Each path below is one point turned by a fixed rotation once a step. After each direction that follows a path, write how fast that rotation turns it, in deg/step (0 if it stays still).
Each turn is a multiple of 5 degrees from 10 to 175, or 0.
Each row of a path follows its step; steps can be skipped.
path 1
step 0: -2.00,1.16,1.95,-0.05,-1.00,-0.86,-0.68,-1.16,-0.79,1.70,-1.07,-0.33,0.53,-2.60,-1.28,-2.99,0.30,-0.66,0.56,-0.42,-1.52,1.92,0.12,1.19,0.19,-0.56,0.17,3.44,-0.62,-0.98,3.62,-2.20,0.08,0.06,4.24,1.41,0.07,-1.83,1.04,-0.48,-1.63,-0.68,0.84,-0.21,3.81,-1.61,2.03,-0.80,2.03,-2.00,0.94,-2.99,3.04,0.96,0.92
step 1: 0.43,-1.22,-3.11,-0.75,-0.07,-1.90,0.54,-2.42,2.27,-2.59,-0.47,-0.26,-1.00,2.53,1.21,-0.25,2.23,-3.05,-0.34,-2.10,-2.07,0.90,0.65,1.58,-2.23,-2.20,-2.02,3.40,0.18,4.02,2.99,0.26,1.29,0.22,-0.04,-0.24,0.58,0.47,-0.40,-1.06,1.18,-0.53,0.13,-0.87,-0.26,0.23,1.23,1.72,0.01,1.83,1.33,-1.16,2.64,2.14,-2.11
step 2: 1.65,-0.82,-1.94,-4.90,-0.75,-2.16,0.70,0.73,2.40,-0.53,-0.78,-2.59,1.57,0.20,2.29,-0.43,1.63,0.82,1.37,1.98,-3.68,-1.33,-1.18,-1.27,-1.36,0.52,0.88,-2.01,1.12,0.04,-1.61,0.82,-2.23,2.73,-3.22,1.63,1.41,-0.47,-1.42,0.40,-1.21,-1.09,-0.84,0.69,-0.63,-1.89,1.32,1.31,0.89,0.46,0.61,1.36,-0.41,3.30,0.89
step 3: -1.31,-2.11,2.04,-1.67,-0.63,1.17,1.01,0.49,1.05,1.84,0.36,-1.90,-1.46,3.17,1.00,-2.07,1.79,2.09,-0.27,0.67,0.30,0.07,-1.31,-0.42,0.39,-0.15,2.88,0.02,-0.76,0.52,-4.04,-3.62,0.96,0.86,1.52,3.78,2.52,1.05,-0.45,3.42,0.55,1.11,-1.10,1.26,-1.54,-0.05,-2.01,-0.34,-1.00,0.92,-0.14,-0.02,0.80,-2.98,1.78
step 4: 0.77,0.00,-0.34,-1.57,0.17,2.74,-0.22,1.97,0.46,3.85,-1.30,2.39,-1.07,-1.99,-0.42,-2.88,-3.22,1.22,-0.82,0.98,0.57,1.93,0.19,3.73,1.11,-0.87,-1.82,-0.53,-1.42,1.65,-1.35,-3.32,0.62,1.06,0.57,1.30,-1.05,-0.23,1.60,-0.02,-0.13,3.44,0.76,0.01,0.26,1.28,4.08,0.92,0.40,0.07,-1.20,-2.07,1.08,-1.02,-1.64
step 5: 2.83,0.04,-2.57,1.01,1.75,-0.09,-0.65,1.40,1.16,-0.99,0.39,2.25,-2.94,0.65,-1.15,-3.24,-0.31,-1.94,1.08,1.44,-1.41,0.38,2.39,0.81,3.46,-1.44,-1.69,0.69,0.31,1.08,0.22,3.05,-0.95,-1.41,2.57,1.11,-1.68,-0.08,1.50,-0.43,0.93,-3.33,-2.92,1.85,0.64,0.30,1.36,-1.32,0.19,-0.45,3.14,-1.49,1.41,0.55,-0.96
step 7: -0.71,-0.35,-0.18,0.23,0.67,0.71,0.58,0.02,-2.46,1.45,-1.16,-1.55,2.10,-1.00,-2.47,-0.86,0.98,1.25,2.48,0.15,2.30,-4.60,0.73,-2.69,-2.27,2.57,-0.60,0.58,2.32,1.93,0.40,-2.24,1.57,2.73,1.03,2.22,2.75,-1.65,0.72,2.85,0.19,0.61,-0.68,2.08,-0.60,-0.23,-1.75,0.96,1.04,1.16,0.37,0.36,1.65,2.55,1.12
step 8: -1.26,1.63,1.40,0.00,-0.35,1.49,-0.55,-1.88,2.82,2.95,-0.47,0.65,-2.52,1.86,0.49,-1.72,-1.16,-2.43,-1.72,0.05,0.28,-0.37,-1.26,-0.36,-3.91,2.30,-3.17,-2.21,2.87,2.42,-1.19,-0.13,2.83,-0.48,1.55,0.87,-0.29,0.39,0.60,1.58,0.68,-0.34,-0.42,-0.27,0.44,-0.52,0.87,2.65,2.11,-0.45,-4.36,-0.54,-0.05,-1.61,-0.25
step 9: 0.13,0.39,-1.37,0.89,0.16,0.99,-1.25,0.60,4.02,-2.03,-1.40,0.49,-1.67,-3.54,2.86,-2.04,-2.16,-0.85,-0.34,-1.63,-1.57,1.24,1.02,-0.17,2.02,2.30,1.08,0.66,0.41,1.45,-0.99,1.80,-0.82,1.46,0.70,-1.97,-3.46,2.46,1.32,2.97,-3.29,0.88,-2.10,-0.30,-0.93,-0.69,0.99,0.92,1.51,0.20,0.34,-1.53,-1.31,0.10,2.34
step 10: 2.85,-1.62,0.03,1.55,-0.73,-0.39,-1.36,1.54,-2.37,-0.89,-1.09,-1.85,-0.27,-0.58,3.92,-1.28,-1.00,-0.61,1.48,-0.21,-0.18,-0.38,-3.44,0.63,2.20,-0.59,1.14,0.24,0.60,0.89,-1.55,0.74,-0.65,-3.41,2.74,-2.66,0.89,1.33,-0.30,1.61,-1.24,-0.26,-1.57,-0.13,0.54,-0.94,-0.54,-1.01,-4.04,3.34,0.47,2.14,1.89,0.85,-2.15
step 11: 0.65,0.43,-2.98,0.07,-0.61,2.44,0.56,0.71,-3.77,1.15,-2.76,0.09,1.67,1.21,-2.67,0.57,-1.27,-1.28,3.20,1.35,-1.62,-0.94,-1.97,1.18,-0.84,2.68,1.35,0.21,-1.48,-0.85,-0.74,-1.13,0.56,1.85,-1.50,-0.31,-2.09,-0.42,-0.07,-0.23,1.64,0.82,1.46,1.33,3.86,-2.29,-1.89,-1.89,-0.45,2.85,-1.11,0.32,2.94,-0.59,0.38
step 12: -3.66,-0.26,0.48,-0.75,-1.11,0.93,-0.60,1.85,-0.47,-2.32,0.26,-0.97,-2.67,0.82,-3.99,-1.12,0.17,-2.90,1.78,0.01,-1.63,-0.37,2.94,-0.71,-1.34,0.92,-2.70,0.02,2.92,0.22,-0.66,-2.92,0.77,-0.23,0.05,0.14,0.28,-2.08,-0.04,-0.77,-2.42,-1.36,0.71,-0.01,3.75,0.27,-1.19,2.41,0.51,-0.17,1.01,0.23,0.13,-3.61,-1.27
0.43,0.59,-0.01,-0.35,0.48,0.08,-0.32,-0.19,0.13,-0.77,0.21,0.10,0.37,0.20,0.27,0.07,0.30,-0.05,-0.44,-0.05,-1.19,-0.57,0.12,0.12,-0.14,0.24,-0.50,-0.65,-0.18,-0.58,-0.46,0.28,-0.15,-0.26,0.07,-0.19,-0.24,0.59,0.45,0.06,-0.25,-0.45,0.00,-0.13,0.00,0.90,0.09,1.06,0.21,0.36,1.28,-0.19,-0.50,-0.44,0.32  100
0.86,-0.42,1.02,0.01,-0.31,-0.07,-0.24,-0.27,0.16,-0.52,-0.09,0.07,-0.03,0.69,-0.01,0.25,-0.04,-0.55,-0.27,-0.15,0.16,0.55,0.34,0.40,0.33,0.01,-0.37,-0.05,0.70,0.44,-0.55,-0.26,0.33,-1.00,-0.12,-0.08,0.71,-0.17,-0.56,0.23,0.97,-0.16,0.47,-1.00,-0.11,0.35,0.21,0.12,-0.03,0.70,-0.48,0.43,0.15,-0.28,-0.18  160
-0.46,0.85,-0.30,-0.86,0.88,-0.59,-0.50,0.15,0.70,-0.58,0.23,0.07,-0.60,0.17,-0.41,-0.30,-0.12,-0.62,0.04,-0.16,0.48,0.91,0.12,-0.01,0.17,-0.27,0.02,-0.50,0.74,0.28,-0.08,0.21,-0.29,0.60,-0.81,-0.80,-0.16,0.16,0.02,0.35,0.12,-0.34,-0.10,0.26,0.02,-0.08,0.11,-0.24,-0.50,-0.53,0.24,0.83,0.18,0.09,0.15  100
0.14,-0.15,-0.26,-0.48,0.16,-0.39,0.72,-0.27,-0.59,-0.09,0.18,0.12,0.10,-0.05,-0.20,-1.05,-0.82,-0.36,-0.95,-0.25,-0.52,-0.46,0.23,0.10,-0.24,0.57,0.43,0.63,-0.25,0.59,-0.26,0.51,-0.39,-0.63,-0.23,-0.32,0.85,-0.42,0.10,0.52,0.20,0.62,0.24,0.59,0.16,-0.74,0.08,0.11,0.12,-0.51,0.28,0.18,-0.27,-0.54,-0.24  0
-0.21,0.33,-0.35,-0.03,0.51,0.62,-0.23,0.02,-0.16,-0.23,0.18,0.03,0.36,-0.33,0.32,0.45,-0.43,0.68,0.46,0.99,-0.30,0.10,0.35,0.05,0.80,0.02,-0.33,0.17,0.15,0.45,-0.35,-1.07,-0.24,-0.59,0.12,-0.32,-0.39,-0.06,-0.22,-0.80,1.00,0.02,-0.47,0.20,0.14,-0.75,-0.41,-0.11,-0.10,-0.44,0.49,0.05,0.07,-0.86,-0.48  55
-0.30,-0.08,0.08,-0.31,-0.22,-0.10,0.04,0.46,0.09,0.25,-0.16,0.42,0.05,0.41,0.86,-0.50,0.19,-0.45,0.48,0.10,-0.38,0.00,-0.53,-0.12,0.48,0.07,-0.34,-0.19,-0.08,-0.36,-0.61,0.16,0.15,0.04,-0.48,-0.34,-0.49,-1.13,0.55,0.44,-0.03,0.95,0.04,-0.37,-0.44,0.65,-0.49,-1.35,-0.04,0.24,0.36,-0.43,-0.21,-0.34,-0.65  55
-0.92,0.71,0.45,-0.47,-0.50,-0.03,0.69,-0.36,-0.67,0.36,-0.77,-0.20,-0.06,0.22,-0.09,0.11,0.34,-0.19,-0.21,0.56,0.76,-0.26,0.62,0.36,0.59,0.01,-0.07,-0.43,0.70,-0.40,-0.36,0.38,0.45,0.41,-0.49,0.67,0.10,0.32,-0.43,0.01,-0.41,0.53,-0.41,0.21,-0.17,-0.33,-0.21,0.71,0.38,0.41,0.14,0.13,-0.10,-0.79,-0.24  80
